Each row of Z is roughly a mix of the hidden directions of one of a few groups.
Z, 132 rows:
[[-0.12 -2.11 -2.56  0.26 -2.21 -1.16 -0.87 -3.01 -3.32 -2.16]
 [-3.08 -1.32 -1.78  2.42 -2.66  2.63  0.56  0.37 -0.79  2.72]
 [-4.78 -0.68  1.04  1.88 -1.38  2.36 -2.01 -1.37  1.05 -0.64]
 [-4.64  0.31  1.24  1.78 -1.36  3.06 -1.86 -0.32  1.30 -0.08]
 [-0.45 -2.29 -2.73 -2.02  1.95 -0.84  1.20 -1.82 -2.79  2.97]
 [ 0.73  1.71  3.18  1.64  0.46  0.62  0.80  2.64  4.14  1.09]
 [ 2.42  1.46 -1.86 -2.28  2.60 -3.51  2.16  1.44 -0.50  0.21]
 [-5.31 -1.14  1.99  1.04 -1.70  1.16 -0.65 -1.77  0.62 -0.31]
 [ 1.64 -1.22 -0.32  3.63 -1.78  2.27 -2.86  1.84  0.42  2.30]
 [-1.03 -2.70 -3.05 -0.94 -1.50 -1.00 -2.07 -2.78 -2.72 -1.26]
 [ 1.03  1.21  1.67  2.82 -3.21 -0.66 -0.18  2.06  3.31 -1.88]
 [-2.09 -0.61  2.45  2.69 -1.83  2.79 -2.13 -2.02  1.38 -1.78]
 [ 2.47  1.52 -0.09 -3.07  1.11 -2.22  2.72  0.72 -2.14 -2.50]
 [-1.79 -1.34  1.63  2.79 -0.68  4.16 -2.46 -1.18  1.32 -0.61]
 [-2.32  0.01 -0.37  1.63  0.87 -2.43  1.52 -1.91  3.95  2.53]
 [ 2.86  1.54  0.85  0.44 -1.67  4.13 -0.42 -2.69  1.02 -1.74]
 [-0.73  1.30  1.84  4.23 -1.44 -0.31 -1.16  1.42  2.76 -2.48]
 [ 3.90 -1.85  1.66  0.16 -0.75  1.09  3.54 -0.37  1.94  1.80]
 [-2.33 -1.86  0.88  0.89  0.64 -0.86  1.83 -2.13  3.59  3.23]
 [-0.05  2.26  3.92  1.38  0.88  0.18  0.05  2.72  3.42  0.70]
 [ 3.08 -1.04 -0.65 -2.06 -0.47  4.00 -0.14  1.17 -1.74 -2.63]
 [ 2.15 -1.15  1.65 -1.35 -1.81  2.32 -2.27  0.58 -3.52 -2.40]
 [ 0.78  0.03  0.25 -2.69  3.65  3.72  2.58 -0.71 -0.73  0.10]
 [ 0.37  2.51  2.97  0.91  1.26  0.96  1.69  3.16  3.03  1.48]
 [-0.50 -1.25 -3.31 -1.88  0.77 -1.09 -1.94 -2.78 -3.32 -1.47]
 [ 0.27  1.67  1.48 -4.14  0.39 -1.33  3.63 -0.50 -1.45 -1.77]
 [-0.54  3.70 -0.30 -3.78  2.35 -0.40  2.12 -0.07  0.40 -2.01]
 [ 2.37 -0.04  0.50 -1.99 -3.94  1.91  1.60 -2.77 -1.89  0.23]
 [ 2.92  1.83 -0.66 -2.25  3.90 -0.86 -1.12 -2.26  0.49 -1.69]
 [-2.52 -1.79  1.89  2.87 -1.69  2.51 -2.24 -2.24  1.45 -0.44]
 [-1.02  0.80  2.03  2.61 -0.87 -0.74  2.31 -3.59  2.76  1.75]
 [-3.77 -1.58  2.00  3.17 -2.56  1.35 -1.76 -0.31  0.10 -0.67]
 [-2.39 -0.63  0.76  1.81 -2.57  2.97 -2.90 -2.62  1.45 -0.05]
 [ 0.47  1.89  4.85 -1.12 -0.40  0.24 -0.44  2.39  2.62  1.09]
 [ 2.48  0.66  1.33 -3.34  1.24 -2.55 -1.43  1.42 -1.12 -3.16]
 [-0.47  1.28  1.52  3.88  2.43 -0.05 -2.21 -0.14  3.41 -1.04]
 [ 2.24 -0.48  1.14 -3.40  2.99  1.45  3.41  0.05 -1.19 -0.77]
 [-2.71  0.20  0.76  3.21 -3.40 -2.01 -2.31  0.64  1.29  1.22]
 [-4.18  0.76  2.47  0.63 -0.44  2.25 -0.27 -1.78  3.03  0.78]
 [-3.07 -3.98 -0.52  0.56  2.20 -1.95 -1.46  1.41  0.85 -1.86]
 [-3.97  0.83  2.31  3.11 -2.71 -0.90  0.35 -0.22  1.56  0.78]
 [-0.76 -0.08 -0.51 -3.88  2.18 -0.99  0.61 -0.81 -3.88  2.25]
 [-0.73 -1.52 -2.03 -2.74  2.04 -0.31  1.72 -1.02 -3.14  3.20]
 [-4.93  0.31 -0.42  2.07 -0.24  1.75 -2.48 -0.45  2.08  0.39]
 [ 1.08  0.90  0.25 -2.83  1.92  1.04 -3.19  2.09 -0.24 -3.65]
 [-0.81 -2.74 -3.35 -1.09 -1.39 -1.37 -2.01 -2.67 -2.50 -0.98]
 [ 0.11 -1.54 -0.43  3.09 -0.63  3.15 -2.76  0.68  1.60  3.11]
 [-0.77 -0.57 -1.23  3.79 -2.81 -1.71  1.19 -0.78  0.37  3.60]
 [ 2.67  1.48 -0.21 -2.84  1.57 -1.26 -1.12  2.12 -1.58 -3.61]
 [ 0.63 -2.00 -1.42 -3.70  1.59  0.08  1.03 -1.96 -2.49  3.01]
 [ 3.60  0.25 -2.68 -0.56  3.36 -1.43  0.63  2.69 -0.74  0.82]
 [ 1.45  1.97  2.47  2.95 -1.72 -0.26 -0.88  0.93  2.88 -3.00]
 [-0.22 -1.04 -0.15  3.59  0.07  2.87 -3.36 -0.84  2.65  1.24]
 [ 1.25 -1.77 -0.84  3.85 -1.67 -1.02 -2.39  0.63  1.43  3.26]
 [-0.25 -1.58 -3.25 -3.50  0.33 -1.01 -1.91 -2.13 -2.85 -0.22]
 [ 3.16  1.06 -1.02 -2.79  3.52  0.82  2.27  0.03 -2.14  0.12]
 [ 1.56 -0.32  0.62 -3.80  1.14 -0.43 -2.79  1.69 -1.21 -3.45]
 [-0.90 -1.12 -1.52 -2.14  3.33 -1.91  0.57 -1.38 -2.80  3.00]
 [ 1.98  2.25  2.34  1.15  1.89  1.36  1.93  2.07  3.53  1.07]
 [ 0.83 -0.63 -0.35  1.40  3.95  0.65  0.45  4.30  0.56 -2.14]
 [-2.63 -1.99 -1.46  0.82  2.86 -2.66 -2.31  2.19  1.22 -1.48]
 [ 4.10  0.93 -0.67 -2.39  1.85 -2.69 -1.64  1.06 -0.85 -1.94]
 [-1.99 -1.07  0.82  1.65  0.84  3.56  1.82 -1.84  2.27  3.02]
 [ 1.47  1.62  0.62 -2.91  1.35 -1.82 -1.92  0.77 -1.12 -4.30]
 [ 4.60  0.58 -1.76 -1.32  1.63 -2.12  1.22  1.90 -1.88 -0.82]
 [-2.38 -1.87 -0.59  0.96  0.54 -3.49  2.24 -1.27  3.00  2.07]
 [-2.23 -0.32  1.57  3.06 -3.42 -2.35 -1.90  0.99  1.85  0.85]
 [ 2.96  0.70 -0.78 -2.19  1.82 -2.04 -3.33 -0.53  0.37 -3.03]
 [ 2.14  1.80  0.29  0.23  0.86  2.57  0.64  2.77 -3.15 -3.08]
 [-0.27 -0.38 -0.56  2.81 -3.37 -3.53 -2.89  0.83  1.00  0.72]
 [ 0.95  0.71 -0.54 -3.84  0.38 -2.11  2.92  0.74 -3.20 -1.58]
 [-0.46  0.61 -1.09  2.94 -2.74 -3.10 -3.63  0.72  1.08  0.62]
 [-3.52 -1.82  0.63  0.29  1.36 -1.08 -1.54 -1.12  3.02  3.29]
 [ 3.99  4.09 -0.55  0.55 -0.12  1.56  0.98  1.50 -1.19 -1.57]
 [ 2.46  0.37 -1.70 -2.17  4.25  3.23  0.05 -0.49 -0.08  0.50]
 [-3.37 -0.90 -0.37  2.68 -1.59  1.57 -0.49 -1.85  1.08  3.68]
 [-0.48 -1.63  0.37  3.40 -0.73  1.25 -2.01  0.02  2.68  3.86]
 [-1.57 -1.33 -1.98 -1.96  2.41 -0.98  1.61 -0.42 -3.00  3.50]
 [-0.15 -3.01 -3.77 -0.95 -2.02 -0.94 -1.77 -2.57 -1.68 -1.07]
 [-0.32 -2.18 -0.86  3.14 -2.89  1.07 -3.35 -1.13  0.74  2.18]
 [-3.11  1.07 -0.01  3.60 -0.97  0.74  0.50 -1.98  1.69  3.24]
 [-2.38 -0.53 -0.63  3.72 -1.90  1.42  0.48 -0.17  1.33  3.87]
 [-3.14 -0.82  2.67  2.45 -2.50  1.68 -1.54 -2.03  1.07 -1.55]
 [ 0.67  1.89 -0.26 -3.27  1.99 -0.15 -1.23 -0.23 -1.72 -4.42]
 [-1.57 -2.08 -3.50 -2.51 -1.03 -0.98 -2.00 -1.55 -2.97 -0.48]
 [-3.20 -1.08  0.85  3.05 -2.04  1.45  1.27 -0.72  1.48  3.28]
 [-2.83 -1.87 -1.02  2.67  1.79  0.66 -1.66  0.13  2.52  3.22]
 [ 1.08  2.62  2.59  0.79  1.25  1.35  1.35  2.93  3.59  0.87]
 [ 1.77  2.66  1.36 -1.12 -2.48  2.96  0.47 -2.54 -0.38  2.79]
 [-3.27 -0.86 -0.67  1.80 -2.56  2.08  1.55  0.97 -1.77  3.21]
 [-1.32 -2.86 -0.44 -1.23 -1.12 -4.34  1.93 -0.18 -0.21  2.69]
 [-1.83 -2.34  1.50  0.76  0.90  0.76 -1.56  1.50 -2.92 -4.07]
 [ 2.07 -1.32 -3.80  0.12 -2.02 -0.42 -0.53 -2.58 -1.46 -3.00]
 [ 1.82  0.17  0.53 -0.91 -0.81  2.37 -2.45  1.30 -3.55 -3.43]
 [-1.40 -1.48 -3.09 -1.85 -0.51  0.14  0.03 -2.01 -4.60 -0.50]
 [ 0.65  3.24 -2.36  0.03  0.48 -0.30  3.30 -0.84  2.75  2.61]
 [-0.20  2.42  4.15  2.06  1.97  0.93  2.24  1.76  0.98  1.25]
 [ 1.24 -0.61  1.19  2.95  1.52  1.82 -1.20 -0.29  3.99  2.78]
 [-1.02 -0.18 -2.47  2.43  1.99  0.85 -2.31  1.84  2.29  3.34]
 [ 0.12 -1.81  0.19  2.11 -0.83  1.34  3.18  0.91  0.53  4.61]
 [ 3.16 -2.35  0.86 -1.89 -0.98  2.12 -1.58  1.84 -2.73 -2.05]
 [-2.41  0.67  0.38  2.71 -3.50 -2.83 -2.80  0.76  0.53  0.29]
 [ 1.53  0.23  2.15 -0.14  0.44  2.16 -3.24  2.64 -3.26 -1.69]
 [-1.23  2.33  2.70  2.45 -0.76  0.22 -2.54  1.05  1.28 -3.57]
 [-1.95  1.41  0.59  2.63  0.53 -2.96  0.17 -2.03  3.44  2.18]
 [-4.43 -0.54  1.42  2.08 -0.06  2.64 -1.76 -1.48  1.97 -0.65]
 [-2.65 -1.07  0.54  3.19 -3.45 -1.56 -1.53 -0.71  1.59  2.09]
 [ 2.69  2.75 -0.33 -1.46 -1.68 -0.66  3.17  0.77 -2.05  2.77]
 [-0.25  0.92 -1.94  0.99  0.56 -3.25  2.92 -0.75  3.48  2.24]
 [-0.50 -0.88  0.14  0.33  2.50  2.00 -4.60  2.15  0.27 -2.35]
 [ 1.24 -2.37 -2.36  3.57  0.21 -0.27 -3.23 -0.15  1.26  2.28]
 [ 1.76 -1.36  0.52  0.10  0.39  0.40 -3.55  2.35 -2.03 -3.88]
 [ 1.01  2.13  0.88  3.34 -1.89  1.26  0.97  2.26  2.91 -2.38]
 [ 0.17  1.69  2.83  3.40 -0.77 -0.74 -2.09  0.01  1.86 -3.38]
 [-2.03  0.97  0.65  0.80  1.93 -1.63  1.30  0.51  2.26  4.82]
 [-0.38 -1.30 -2.57 -2.24  2.58 -1.82  0.93 -1.48 -3.11  2.58]
 [ 1.01 -3.32  1.87 -0.97 -0.90  3.66 -1.60 -0.40 -1.57 -2.63]
 [-0.07 -3.12 -2.18 -1.77 -0.67 -0.78  2.40 -0.59 -1.48  3.97]
 [ 1.56 -1.49  0.56 -0.99 -0.23  3.10 -0.90  1.46 -3.06 -3.86]
 [-0.31  0.89  1.55 -3.14  0.80 -1.07 -3.54  0.58 -0.58 -3.83]
 [-3.55  0.31 -0.12  2.69 -0.98  2.10  0.74 -1.00  0.43  3.97]
 [ 1.80 -2.16  0.15 -1.97 -0.76  0.59 -1.69  2.51 -3.86 -2.43]
 [ 1.47  1.65  0.82  2.41 -1.38  2.49 -0.40  1.24  3.65 -2.89]
 [-1.05 -1.07  0.74  2.44 -3.75 -3.63 -2.18  0.11  1.40  0.14]
 [-0.08  1.38  2.56 -0.06 -1.34  1.62 -3.52 -0.75  0.53 -4.08]
 [-1.45  0.91  1.16 -2.25  2.00 -0.78  2.27 -0.55 -1.58 -4.58]
 [-0.27  2.93 -2.74 -0.90  2.73  0.89  0.00  1.81  2.32  2.99]
 [ 1.38 -2.12 -0.83  3.16 -0.74  3.00 -2.88  0.96  0.51  2.58]
 [ 0.78  1.93 -0.27 -3.53  0.70 -3.27  2.67 -0.61 -1.30 -2.36]
 [-1.91 -2.32 -1.18 -0.64 -1.58 -1.79 -1.65 -2.65 -3.98 -0.78]
 [ 1.92  1.82 -0.87 -3.54  3.49  0.32 -2.32  0.00 -1.57 -1.54]
 [ 3.45  0.75 -1.35 -2.84  1.58 -2.46  2.59  1.42 -1.18  1.35]]
One row of each group comes first, with its name. Which group is each row after those in?
[ 0.06  2.19 -2.58  1.61  1.42 -2.01  2.47 -0.52  3.95  0.84] -> (112)
[ 3.81  0.41 -1.02 -2.40  3.56  0.49  2.49 -0.47 -1.31  0.54] -> (75)
[-5.46 -0.98  1.22  0.91  0.62  2.95 -0.51  0.08  0.59  0.16] -> (105)
[-0.50  1.86  2.29  0.68  1.34  1.93  0.73  3.28  3.76  1.54] -> (72)

[ 0.60 -1.38 -1.91 -3.25  2.23 -2.09  0.49 -1.75 -2.55  2.69] -> (72)
[-2.11 -0.51  0.37  3.47 -1.87 -1.15 -1.36 -2.45  2.93  2.16] -> (75)
[ 4.67  1.97 -2.09 -1.80  1.00 -2.69  0.83  0.75 -0.16  0.18] -> (105)
[-2.48 -0.37  0.48  2.76  2.16 -3.05 -1.13  1.96 -0.75 -3.01] -> (112)
[0.49 2.04 2.99 1.48 1.72 1.91 3.38 2.00 1.27 1.89] -> (72)
[-0.34  1.67  3.96  2.27 -1.70  0.74 -1.91  0.67  1.84 -2.85] -> (72)
[-0.17  1.40  1.81  3.65 -2.27 -0.28 -1.12  1.53  2.76 -2.79] -> (72)
[-2.69 -0.81 -1.45  0.10  0.56 -2.94  1.40 -1.53  3.18  3.06] -> (112)
[-1.01 -0.60  2.63 -0.37 -1.29 -2.63  1.02  1.36 -4.43  1.82] -> (112)
